In the rows, zero is written as 128.
Where one turn sends some rows of the set: a few examples, then the rows asked:
q_291: [133 130  99 104  97 103 163 140 121 126 141 124 130 132]
q_308: [109 120 117 120 125 114 101 134  91 111 122 138 100 141]
q_764: [ 91 140 117  95 128 137 108 147 146 105 115 147 178 129]
q_772: [113 126 124 123 116 121  94 148  85 119 131 136 105 141]
q_20: [ 87 140 111 122  88 130 128 137 132  78 136 122 131 132]
q_623: [ 93 122 147  83 118 107 102 139 117 133 146 122 118 153]
q_270: [106 104 121  99 129 104 108 123 118 132 138 130 100 135]
q_970: [102 133 123  91  99 129 104 143 148 106 130 145 186 117]
q_193: [117 100 157  76 118 123 104 148 123 127 151 151 136 112]
q_716: [108  96 119 108 125 107 106 133 111 129 139 147 101 135]
q_782: [124 129 162  91 109 138  92 162  98 117 141 139 140 118]
q_79: [ 82 124  96  93  96 131 123 148 143 134 131 134 161 145]
q_492: [130 105 136 103 117 135 107 163  88 103 132 161 125 112]
q_998: [124 115 155  65 113 131 102 150 119 126 152 146 145 115]
q_705: [ 96 127  80  79 121 130 123 155 140 127 129 124 152 140]
q_135: [135 142 138 123 109 114 158 135 116  92 122 133 144 108]
q_978: [105 152 127  96  86  91 127 138 136  98 152 122 150 146]
q_62: [138 143 101  97 118 100 157 142 120 100 141 119 124 130]
q_710: [127 131 152  86 109 140  96 164  92 105 136 156 146 120]
q_445: [122 109  97 110 124 130 131 147 119 113  97 135 164 103]
q_644: [106 107 156  70 116 104 120 152 114 117 151 151 129 143]
q_941: [ 87 145 108 109 116 134 115 142 139  71 128 118 138 128]
q_544: [126 128 102 114 112  90 155 142 107 106 119 111 129 134]
q_630: [103 110 160  85 118 101 114 158 106 126 144 149 126 148]
q_120: [124 124 100  95 142 134 141 153 123 120 103 116 153 112]
q_91: [ 88 106  88  90 107 115 123 139 147 120 128 112 146 133]
q_55: [141 140 110  83 129 102 150 148 127 134 128 146 163 130]
q_11: [102 120 145  96 117 109  92 133 119 143 150 126 116 142]
q_833: [105 160 118  98 103 103 123 135 142  85 152 148 148 145]
q_435: [133 158 138 112 126 107 141 134 126  79 126 141 149 118]
q_208: [138 113 126 102 120 138 102 146  92 103 129 165 128 103]
q_545: [127 117 112  76 107  96 151 158 125 129 131 144 170 135]
q_639: [110 151 136 110  88 100 140 131 138 100 148 157 154 141]
q_987: [141 154 135 115 104 105 135 147 108  91 120 143 168 118]
q_442: [100 144 112 128 103 125 107 126 131  82 119 111 144 117]
q_296: [ 87 135 134 114 106 143 117 143 138  99 114 143 174 120]
q_286: [130 126 122  95 116 118 153 147 128 145 116 144 173 122]
q_869: [108 114  98 108 114 147 141 152 122 124 106 110 149 114]
q_860: [126 128 117 117 122 142  84 133  95 120 124 135 117 114]
q_658: [127 116 122 114 116 144  84 136 105 121 138 138 115 105]

q_291 goes to q_79
q_644 goes to q_998
q_435 goes to q_120
Where do these go?
q_987 goes to q_445
q_11 goes to q_630

Where one turn sends some rows of the set: a few examples, then the rows asked:
q_976: [134 130 106 102 148 103 103 135 143 126 137 138 116 125 139 103 140 136
 122 130 178 118  91 132 145  99  87 144 121 152 121 172 112 145 111 111
 132]
q_44: [105 118  86 145 131  92 124 110 118 158 137 104 119 178 142 142 180 119
 103 136 143 125 136 126 142 136  79 167 174 142 143 119 130 135 117 122
 129]
q_952: [129 120  92 116 131 105 100 125 140 109 162 125 123 166 178 145 160 117
  92 149 165 144 109 131 164 106  86 151 157 145 161 135 109 136 117 138
 119]
q_947: [114 119  95 123 151  99 106 142 125 153 112 111 109 134 121 102 157 128
 132 121 160  98 115 142 137  96  70 154 134 154 120 154 128 143 119 111
 126]
q_683: [157 113  89 167 127 125 119 125 123 145 130 128  97 164 159 117 166 121
  65 138 138 121 110 113 136  90 145 133 136 126 164  92 133 147 109 130
 153]
q_898: [151 122 160 149 153 123  93 121 121 139 129 122 107 167 143 144 136 120
 112 126 138 111 148 118 125  68 100 118 131 154 147 124 131 120 122 130
 105]
q_249: [119 119 153 154 139 131 130 103 133 121 131 143 121 165 122 100 149 105
 102 136 148 109 141 126 124 104 124 122  89 136 125 104 105 133 119 139
 120]
q_405: [150 128  36 145 135 103 118 100 130 107 127 124 118 154 135 138 120 125
  80 127 142 136 121 123 145 122  98 143 141 144 129 136 113 145 111 115
 121]
q_289: [132 110 112 178 132 106 135 120 112 137 133 125  83 151 168 114 153 119
  73 136 118 119  99 144 160  88 135 134 137 130 187 128 125 128 105 123
 144]
q_42: [152 112 113 114 124 115  93 108 141 139 162 139 120 155 128 107 151 134
  55 130 126 117  85 133 168 104 129 114 138 155 119 135 153 139 123 115
 151]
q_571: [125 102 116 141 145  98 127 114 117 152 151 123 119 139 112 119 150 128
 120 168 159 173  86 133 100 120  87 138 127 142 156 145 117 138 116 126
 169]
q_798: [135 123  52 147 125  95 118  96 131 110 115 111 122 156 133 136 118 127
  79 128 138 130 106 127 159 139  90 138 152 150 131 155 120 139 117 116
 129]
q_200: [128 122 126 185 145  99  64 128 138 156 136 110  93 176 109 122 150 151
  84 153 124 133 139 134 138 113  95 149 118 145 146 124 105 169 105 110
 113]
q_338: [111 128 165 157 136 125 112  99 141 120 121 137 118 167 138  91 144 125
  93 131 142 120 119 123 132 121 111 115  93 141 113 116 113 122 115 145
 131]
q_965: [129 148 100 153 144  88 144 111 110 134 179 145 112 175 149 132 140 135
  80 157 154 151 112 130 135 136  93 180 147 138 147 140 109 143 104 110
 134]
q_530: [123  93 109 130 150 100 113 121 125 137 151 120 110 128 133 124 157 122
 131 158 153 174  93 144 110  96  84 130 122 142 169 142 109 127 112 135
 151]
q_443: [147 115 139 153 125 106  84 115 152 141 156 127 121 168  97 133 145 131
  85 168 153 129 126 118 149 127 124 136 120 144 156 147  92 186 114 102
 126]
q_725: [149 134 190 150 146 110 117 104 119 134 145 138 110 162 140 138 115 130
 103 136 141 120 119 119 134  97 109 118 130 155 149 162 126 119 118 116
 121]
q_425: [157 122  91 142 150 112 114 117 116 150 174 149  98 157 116 106 148 134
  60 128 109 118 119 147 140  79 130 139 120 146 122 108 145 142 112 104
 132]
q_963: [136 142  96 131 157  99 130 135 117 153 139 140 113 137 107  98 138 137
 117 135 173 112 109 129 116 109  87 167 119 147 110 154 119 158 111  96
 139]
q_496: [123  98 114 137 135  99 119 108 117 153 153 123 101 148 116 110 157 118
  77 120  96  97 110 164 173  90 119 125 143 155 142 141 152 126 122 104
 133]
q_808: [119 106 138 149 136  92  77 101 162 142 143 119  97 149 127 136 164 138
 111 134 120 131 140 131 161 120 115 126 121 142 162 151  89 153  96 104
 107]
q_813: [138 115 119 162 113 109 132 100 129 149 127 128 103 157 159 113 160 128
  66 135 133 123  85 110 155 128 146 123 148 129 162 131 136 137 108 121
 171]
q_262: [121  94  99 141 149 104 105 123 120 157 135 108 114 143 119 121 167 127
 127 157 152 170 102 132  94 106  77 135 129 142 151 121 124 134 117 136
 160]
q_192: [155 136 169 155 143 119 108 103 119 161 128 127 119 178 121 138 133 134
  99 131 145 114 137  95 109 110 108 123 137 152 123 126 142 132 122 117
 131]
q_330: [106 117 168 168 135 126 123 114 124 118 121 126 119 171 123  93 137 106
  94 145 144 104 122 143 140 104 106 123  97 145 133 121 113 129 128 145
 123]
q_989: [135 122  46 157 135  94 134 103 117 108 125 116 114 152 126 138 114 116
  85 131 132 125 121 142 155 120  92 148 145 148 144 152 112 141 115 110
 116]

q_725 goes to q_192
q_443 goes to q_200
q_44 goes to q_952
Where do these go?
q_989 goes to q_798
q_976 goes to q_963
q_289 goes to q_813
q_530 goes to q_571
q_249 goes to q_330
q_42 goes to q_425

Where one turn sends some rows of the set: a few examples, then the rows asked:
q_872: [136 119 100  87 138 139 111 136 151  86 150 141 174 171]
q_12: [146 164 135  98 159 178 144 117 166 111 136 136 128 143]
q_688: [145 109 115  61 176 156 139 130 126 115 118 133 150 150]
q_158: [148  91  87  89 152 150 148 129 159 151 124 132 161 144]
q_469: [152 179 116 100 150 159 146 123 164 106 127 140 150 137]
q_724: [148 170 139 114 149 159 149 118 153 104 126 157 135 154]
q_874: [132 162 114 107 153 174 123 131 181 128 137 135 176 179]
q_942: [137 102 120 140 143 184 136 135 171 117 135 120 153 168]
q_531: [136  81 112 101 147 160 152 126 143 150 119 151 137 166]
q_649: [151 109 105  93 143 140  93 116 149 115 159 131 136 147]
q_755: [154 116 111 162 127 150 133 129 154 126 126 137 153 158]
q_794: [156 123 102  74 161 134 137 130 115 118 107 144 154 143]
q_534: [147 152 130 128 155 160 111 109 172 151 147 139 144 166]
q_50: [144 125  85 134 122 180 130 146 160 128 114 120 154 149]
q_187: [154 108 129  84 172 133 141 121 119 113 120 148 148 157]
q_714: [134 171 112 121 130 169 115 128 153 143 117 156 144 176]
q_652: [130 118 106  93 120 155 101 133 125 103 133 155 129 173]
q_582: [142  97  96 106 140 135 160 135 146 135 112 160 171 168]

q_12 goes to q_724
q_688 goes to q_187
Where do these go?
q_649 goes to q_652
q_714 goes to q_874
q_582 goes to q_158
q_755 goes to q_50

Where one turn sends some rows of the set: a few examples, then the rows asked:
q_22: [130  80 123 121 104 116 154 157 124 128 141 117 119 139 112 130 135 120
  86 116 144 127  98]
q_572: [146 107 113 108 115  81 133 135 124 128 127 150 124 134 148 116 151 125
 123 123 110 143 116]
q_119: [152 105 120 135 122 141 137 139 128 143 151 125 125 139 109 133 116 138
  79 105 143 110 107]
q_69: [124 110 139 126 142 154 138 130 139 105 125 116 131 119  73 113 151 116
 147  93 135 122 114]
q_191: [138 104 139  91 133 106 141 133 134 139 131 106 135 103 169 121 160 102
 130 115 139 156 118]
q_933: [122 144 136  99 134 166 140 132 123 121 116  91 127  64 119 108 147 129
  87 111 124 144 119]
q_278: [151 157 139 117 133 148 134 130 148 171 116 129 120 113 129 116 115 124
 130  97 148 130 110]
q_696: [143 128 144 103 134 108 134 133 116 141 128 139 137 149 151 136 145 133
 113 125  82 146 130]
q_53: [138 119 135 128 105 128 151 155 118 139 156 118 114 117 100 113 133 107
  69 100 135 117  99]
q_884: [131 134 109  90 163 123 116 130 133 148 127 108 111 118 136 111 135 128
 156  97 150 138 123]
q_814: [149 154 120 110 111 102 129 146 118 136 124 155 106 137 114 103 134 108
 121 106 108 131 102]
q_100: [126 120 128 138 125 139 131 147 136  99 119 130  95 148 120 105 164 128
  74 105 114 131 116]
q_945: [105 129 141  96 137 109 150 128 135 170 115 112 118 112 134 108 142 135
 150 106 136 160 117]
q_961: [121 180 134 119 122 148 132 131 120 116 133 123 125 101 120 109 109 130
  96 111 102 153 118]
q_709: [112 153 132  99 125 130 145 148 112  93 132 111 125  91 146 119 133 125
  96 122  98 160 126]
q_417: [122 120 136 151 120 137 133 126 141 112 121 136 108 152 119 102 160 137
  68 109 112 141 118]
q_871: [111 138 150  98 148 116 145 136 129 175 135 110 115  95 137 105 153 132
 141  98 125 152 124]
q_640: [128 152 127 113 124 167 137 112 119 130 111 109 129  88  84 104 131 124
 100 105 141 149 104]
q_596: [119  85 125 102 128 144 142 114 114 118 115 100 148 100 118 130 157 139
 117 132 136 174 112]
q_502: [131 113 135 144 123 131 129 126 125 106 137 135 109 153 113 101 173 120
  72 106 114 144 114]
q_46: [145 159 148  87 133 134 143 151 125 143 125 113 111  95 136 109 144  83
 122  92 138 137 110]
q_632: [128 122 141 135 132 144 146 142 126 103 115 139 100 159 115 121 161 135
  70 106 113 141 120]
q_763: [132  85 107 127 123 155 122 120 129 129 123 117 131  87 107 120 149 152
 130 122 150 154 107]
q_979: [116  88 139 135 141 145 143 127 157 111 122 114 135 102 103 116 159 143
 143 102 134 122 124]
q_503: [137 120 108 146 114 135 118 126 120 127 148 151 123 109 111 119 118 155
 135 115 128 159 108]
q_693: [144 119 124 112 111 117 131 134 136 153 120 128 119 125 121 110 135  97
 151 101 161 149  94]
q_605: [131  92 129 121 131 137 134 147 129 131 142  96 136 151 134 143 127 133
  76 124 122 122 116]
q_576: [148 172 138 105 128 119 139 133 128 148 118 150 120 129 138 116 125 134
  98 108  94 125 124]
q_795: [111  97 141 114 141 132 155 104 146  95 119 104 153 114 106 118 159 124
 128 105 134 136 131]
q_550: [136 115 131 131 131 132 149 133 125  95 128 142 102 144 122 114 171 132
  64 101 125 136 123]
q_86: [127  96 110 121 115 115 135 135 107 102 144 138 131 110 130 134 139 144
 133 128 125 176 113]
q_737: [120 116 131 105 136 135 138 138 108 100 138 116 137 114 150 145 136 148
 114 132 101 171 129]
q_669: [119 114 141  96 144 165 132 133 108 116 120  83 140  90 122 129 162 126
 104 124 114 161 121]
q_643: [143 100 139 118 137 137 119 131 142 166 129 117 137 131 148 136 138 127
 155 118 135 150 112]
q_173: [118 133 150 124 138 148 161 109 146 111 114 124 137 103  79 108 144 124
 120  87 138 122 121]
q_337: [128 158 116 136 106 134 124 140 115 118 146 145 112  96  99  96 117 123
 120 106 120 152 101]
q_145: [144 147 133  91 129  98 137 155 114 122 130 135 113 115 153 113 156 109
 102 114  89 129 126]
q_629: [133 117 119 128 119 169 121 133 118 138 123 118 120  92  77 109 140 127
 130 109 144 149  93]
q_239: [120 130 148 116 154 153 150 126 148  99 127 106 133  83 106 106 160 122
 114  89 127 110 134]
q_542: [137 109 144 146 131 140 136 133 125 114 139 141 107 142 121 116 176 139
  70 101 109 139 125]
q_189: [151 127 123 131 121 116 116 142 131 155 129 158 115 142 133 121 131 144
 132 118 101 126 116]
q_859: [125 135 122  84 164 120 116 120 123 148 138  96 127 127 135 108 142 112
 150 104 134 152 125]
q_552: [136 150 118  81 163 118 129 111 123 149 133 112 122 115 131 106 135 120
 138  91 150 145 127]
q_174: [142 146 164  87 150 139 144 123 127 157 126 104 145 119 156 135 138 109
 113 108 123 153 126]
q_497: [138 131 140 123 128 143 138 132 124 141 151 101 136 136 118 121 122 118
  55 105 120 114 117]
q_387: [115 139 148  95 145 122 151 143 120 171 125 120 106 111 117 116 143 127
 154  94 138 156 114]
q_13: [121 106 140 113 108 117 154 153 126 127 145  92 128 120 132 117 141 107
  59 117 120 123 110]
q_437: [110 113 166 113 152 153 150 127 133 104 127  99 144 109  98 121 167 116
 127 100 108 132 131]

q_239 goes to q_173
q_640 goes to q_629
Where do these go?
q_737 goes to q_709
q_542 goes to q_550
q_605 goes to q_13
q_46 goes to q_278
q_871 goes to q_552
q_189 goes to q_572

